[[123 121 116 135 132 147 130]
 [128 123 111 128 138 140 127]
 [134 137 112 125 147 131 135]
 [116 110 122 137 132 146 148]
 [133 130 123 131 142 134 130]
 [133 138 109 123 151 129 139]
 [119 117 119 136 134 149 138]
 [132 128 117 130 133 140 127]
 [130 133 133 142 144 142 153]]
Indices start at 0.
Read off the entry just right of the smallest entry.
A: 123
The entry in row 0 and column 0 is 123
The entry in row 0 and column 2 -> 116
Read off the entry in the bottom-left corner.
A: 130
The entry just right of 110: 122
Read off the entry just right of 151.
A: 129
Read off the entry in the bottom-right corner.
A: 153
The entry just left of the smallest entry -> 138
The bottom entry of the column that holds the smallest entry -> 133
Read off the entry in row 2 and column 0.
A: 134
Read off the entry in row 1 and column 0.
A: 128
The centre entry: 131
Read off the entry directly below 109.
A: 119
The minimum -> 109
Read off the entry in row 1 and column 1.
A: 123
The entry in the top-right corner -> 130
The entry directly above the largest entry -> 127
The entry in row 0 and column 1: 121
Read off the entry directly above the centre entry.
A: 137
Read off the entry just left of the largest entry.
A: 142
The entry at row 2, column 2: 112

x =
[[125, 141, 143, 122, 139, 115, 133, 125, 123, 139, 134, 139, 140, 127],
 [121, 140, 148, 121, 142, 116, 133, 125, 121, 138, 130, 137, 140, 127],
 [128, 140, 151, 127, 142, 115, 131, 127, 121, 139, 137, 138, 141, 124],
 [135, 140, 143, 126, 143, 115, 130, 126, 122, 141, 131, 136, 141, 118]]
Rows and columns are numbered from 0.
The entry at row 2, column 0 is 128
Report the entry directly below the largest entry.
143
Report the entry just left of the largest entry.
140
The entry in the bottom-right corner -> 118
Report the entry in the bottom-left corner.
135
Report the entry in row 0 and column 0.
125
The entry in the top-right corner is 127
The entry at row 1, column 1 -> 140
Report the entry in row 1 and column 0.
121
Report the entry at row 0, column 2.
143
Report the entry at row 0, column 1.
141
The entry in row 1 and column 2 -> 148
The entry just left of 124 -> 141
The entry just right of the largest entry: 127

m =
[[130 124 143 133 127 122 127 121 116 121 126 140 118 135 108]
 [133 122 129 135 128 122 147 131 119 118 131 137 128 114 117]
 [126 123 124 110 127 125 116 125 135 137 130 115 121 142 142]
 [138 128 135 112 134 122 113 135 116 139 134 124 136 126 121]
 [128 119 121 132 121 125 114 119 137 113 123 128 135 139 112]
 [130 123 127 137 138 120 113 134 147 136 122 121 135 135 129]
 [126 143 117 128 121 127 148 132 137 131 133 127 141 117 130]
 [127 139 144 136 113 128 113 140 119 133 128 121 131 130 134]
 [120 131 123 110 133 125 118 124 123 131 128 116 108 134 135]
 [126 126 120 112 123 130 126 112 119 128 123 130 135 128 151]
 [151 115 140 131 132 130 132 131 125 124 138 138 131 125 121]
 [118 137 129 126 121 125 150 131 132 127 129 131 112 134 114]
 [116 128 118 126 120 121 133 114 116 116 124 125 134 123 133]
 [123 132 136 138 115 126 102 126 132 128 134 126 123 128 122]
 [139 122 140 118 146 131 124 136 122 134 135 134 112 131 134]
 [125 117 133 129 119 127 129 126 113 110 127 142 121 127 112]]
The bottom-left entry is 125
What is the third-last entry, reading row by row?
A: 121
What is the last entry, reading row by row?
A: 112
The smallest entry in the first row: 108
The first entry of the smallest entry's row is 123
What is the minimum?
A: 102
What is the entry in the top-left corner?
A: 130
The fifth entry from the end, reading row by row: 127
What is the entry just left of the smallest entry?
A: 126
What is the third entry on the main diagonal?
A: 124
The fourth-last entry, reading row by row is 142
The bottom entry of the column that holds the smallest entry is 129
What is the smallest entry in the first column?
A: 116
The third entry on the diagonal from the top-right corner -> 121
The second entry on the main diagonal is 122
The fourth entry in reading order is 133
What is the second-last entry, reading row by row?
A: 127
What is the largest entry in the first column?
A: 151
The largest entry in the last column -> 151
The smallest entry in the last row: 110

Read these off the array that follows. Indices start at 0.
1) What is the entry just right of the largest entry?
2) What is the entry at row 0, column 0?
3) What is the entry directly above the largest entry?
4) What is the entry in row 2 and column 2?
5) What is the entry in the bottom-right corner?
6) What is the entry directly below the smallest entry?
7) What is the bottom-left entry?
8) What is the entry at row 1, column 0?
129	127	130	129	132	129	127	127	126
125	122	126	131	124	126	132	134	133
125	124	125	129	122	126	132	133	133
123	123	121	128	113	124	135	137	138
133	131	135	129	144	132	121	120	118
129	123	133	133	138	129	126	129	125
129	139	123	120	119	128	127	123	127
122	128	117	125	105	122	136	136	140
133	133	135	127	142	132	121	119	118
132	139	129	122	130	131	123	119	121
130	119	136	136	145	130	126	129	124
1) 130
2) 129
3) 130
4) 125
5) 124
6) 142
7) 130
8) 125
